The same turns and mirrors carry the whole set onto itself, and each row onto the other rows of its family. Which rows share a family with each named row? Give them in list order.
These 40 rows form 5 families of 8 rows each.
Q601: [-25  -7   7   9   5   6  -9  14  10  24  10   0  17 -18 -15  -9   9  18
  15  15   4]
Q521: [-14 -21 -15 -21 -11  21  -2   0  -4   2   8   4  11  -6   5   5   1  12
  18  -4 -13]
Q816: [  9   0   7 -15   3  -8 -11  25   8   7  14   8 -24   4 -28 -12   3   6
   6  19 -17]
Q373: [ 30  -9  -8 -25  -5   1   2  11   0   1   0   4  -4  11 -15  14  12  -1
  -1  -4 -12]
Q229: [-24 -16  -4 -18   5  -8   3   1  -3  12  11   3 -14 -23  -2  -5  -2   6
   7   7 -24]
Q658: [-21  -9   0 -14   2  -6 -15  10  39 -11  15   8   0  -5 -11  -6  -2  -1
   8   2 -17]
Q363: [-17 -13 -16 -23  -3   4   6   6   0  17   7  16 -12 -22 -12   5   7   0
  -4   9 -29]
Q819: [ 18   8   7   2  -7 -22  -5  17  14   9  25  12 -13   3 -24  -7  10   1
  -1   8  -3]
Q18: [  3   2  -9  -2 -13  14   8  15  -9  30  -4   9   4 -13 -20  10  18  20
  11   7  11]
Q421: [-23 -25 -13 -13  -2  18  -1   8   0  -1 -17   2  14 -10   0   3  -1   9
  16   1  -5]
Q6: [ -7 -16  -1  -9  12  -8 -10   7  30 -19  16   5  -4   2 -16   4   1   0
  -7  -5 -23]
Q68: [-16 -18 -19 -14  -4  19   3  -1   8  -3   0  -5  25  -1  -5  12   8   9
   7 -11  -5]
Q567: [ 11   2   8   1   5 -13  -7  25  14  15  10  20 -24  -8 -32   1  11  12
  -3  12  -7]
Q727: [  3  -8  10   1  -3   2  -6  13  12  -7  -2  -5  17  13 -13  -1   1  11
  12 -23  17]
Q969: [-14 -27  -2  -8 -12  -3   3  18  10  17  12  11 -18 -19  -8  -5   7   1
   1  15 -31]
Q263: [ 12   1   2   9  -5 -14  -7  22  21  -1   6  13 -26   9 -25  -2   8   4
  -2   5  -3]
Q955: [-19 -11   4  -6  12   0 -17  10  28 -17   6  -1   3  -2  -8  -1 -13   2
   2 -14  -9]
Q459: [-10 -10 -16 -12  -6  -7   0  13   4  17  12  20 -14 -19 -10  -2   9   1
   5  31 -26]
Q853: [-29  -5   1   7   5  -9  -1  28  14  15  12  12   1 -11 -13  -2  11  21
  22   7  11]
Q869: [-23  -6  -9 -21  -2  -6  -5  20  17  14   8  15 -16 -21 -12   1   8   3
  11  16 -31]
Q399: [ 15 -10  -5   2 -12   2  11  16 -26  20  -5   8   2  -1 -13   3  13  14
  11   9   9]
Q525: [ 16  -8  -1   7  -1   2  -1   5   0  -3   2  -1  17  13 -14   3   3  12
   3  -8  20]
Q91: [ 19 -22  -6 -25 -11   6   3   4   0  -5   6   8  -9   9  -5  12  -2   3
   7  -3 -25]
Q216: [-24   6  -2  14   5  -8  -8  18  15  15   4   6   9 -18 -22  -9  15  12
   5   8  16]
Q949: [ 20  -9 -13 -19 -13  -6   4  11   5 -15  -1  13 -17  11  -6   6   2  -7
   2  -5 -16]
Q413: [  8  10  -4  -4   2  -1  -8   3   6  -7  -3   4  18  13 -12   2   3  11
  17  -5  24]
Q494: [-34  -6  -2  14   5   3  -7  10  23  11   8  10   4 -17 -20  -3   6  22
   4   6  -3]
Q779: [ 22 -12  -8 -17 -15   6  -2  -1   2  -8  -3   3   2   4  -7  -2  -2  -8
  -6   4 -20]
Q262: [ 11  -1   3  13   4  -1 -11  14  19  -6   2  -1  11  13 -23   6  13  20
   8  -6  16]
Q152: [  7   4  10   8   4 -24  -3  26  18   6   1  10 -12   0 -28  -7   8   2
  -3  16   3]
Q311: [-19 -15  -7 -19   0  14   4   2  -5  11   3   2  29 -15  -2   7   3  13
  16   1  -6]
Q336: [ 17  -1   0   6 -15   5  -8  25  14  -3  -1  12  13  17 -18   0  11   4
  10   6  17]
Q586: [ -5   9   7  -6 -16   8   9  21 -10  26   0   9  -6 -19 -14  -6  22   6
  11  10   7]
Q298: [ 16 -22  -7 -26  -9  -1  16  11  -9   1   2  -1   4   2 -15   9   8 -14
  11  10  -9]
Q361: [-23   3   4  14   0  -4 -20  13  24   8   8  15  -3  -8  -4 -13   2  23
   9   1   3]
Q903: [  4  -3   6 -15 -20  -4  11  13 -12  29  -7  18   6  -4 -12   8   8  15
   6  14   4]
Q239: [-13 -13 -13   2  11   0 -17  10  29 -19  16  -4  -4  -3 -11 -10   2  -3
  11  -3 -12]
Q894: [-16 -17 -13   4 -12   4   7   0   7   2  -5   4  25 -11   7   6   6   5
  12  -7  10]
Q271: [ 11  -5 -11  -6 -17  -1  13  16 -12  27   7  14  -1  -4 -17   5  24  13
  12  22  -2]
Q53: [ -3 -26 -11  -6   9 -13 -15   5  21 -14  10   4   5  13  -8   4 -11   4
   8   3 -13]

Same family as Q586: Q816, Q229, Q336, Q298, Q361, Q894, Q53
Same family as Q399: Q601, Q521, Q658, Q727, Q459, Q949, Q152
Same family as Q525: Q263, Q955, Q869, Q91, Q216, Q311, Q271

The same turns and mirrors carry the whole set onto itself, and each row onto the other rows of its family. Which rows share a family with each named row? Give them in list order.
These 15 rows form 5 families of 3 rows each.
Q121: [  9  14 -17  -1  -1  -5   5   2   9  -6 -15 -19  -9  24 -10   1 -18  -4
   8   2  11   6   8]
Q693: [  8   7  -3   3  -7   0  14  -2  -1  -6  -8 -21 -20  13   3  11 -27  -4
  10   0   9  -1   9]
Q330: [-21 -16  -2  -5  16  13 -17 -17   6  -3  14   0  18  12  13   1   8 -17
 -17   1   0   7   3]
Q81: [  3  21 -17   3  -4  -1 -11  -5  12   7 -10 -20  -2  21   2  13 -18 -10
  -3   0  12   8  16]
Q405: [  0 -17  29   5  -3  11   5   6   4  -5  -9   9 -12  -5  29  -6   6   2
  10   4  -4   1  11]
Q82: [-22 -17  -1 -10   9   1   8 -11  -5  -9  18   1  -3  13   5  13   2 -15
  -3  -3  -6  19  -6]
Q470: [-19   1  -1   8  27  -2 -10 -20  -2  -6  10   8  13  11  -8   6  13 -16
  -6  -5  -3   7  -6]
Q104: [  6  20 -21  -6   4  -1  -2  -1   2   1  -4 -19  -8   1  -4   6 -23  -2
   5   9  -2  -2  25]
Q948: [-20 -19  -6 -11  18   3  -2 -10   7 -16  11   3  12  15   0  -5  12 -12
  -8   2  -5  16  -7]
Q443: [  2   3  27  23  14   7 -12  -1   3   1 -16  17   4  -2  12 -12  16  -1
  11   0   0  -9  11]
Q573: [  1   0  13  -2   5  14 -10  11  -1   6  -8  12  -5 -14  20 -15   6   2
  15  11  -9  -6  32]
Q619: [  9  26  -5  21  10  -6  -4  -9   2  -1 -16 -12  -4  13 -12   7 -14  -6
   8  -3  10  -7   8]
Q261: [  6 -11  22   5   2  14  -3  11   7  -6 -20  10  -4   4  17 -24   9   2
  15   5   5  -6  16]
Q245: [-21 -10 -12 -17  22   8  -8 -10  -5  -4  21   4   9  -3   2  -1   5 -13
  -5   7 -13   7  13]
Q258: [  3  -2  19   8  -2  22 -18   7   3  10 -16   9  -3   7  25 -14   6  -7
  10   1  11  -8  25]

Same family as Q104: Q573, Q245
Same family as Q81: Q330, Q258
Same family as Q948: Q121, Q261

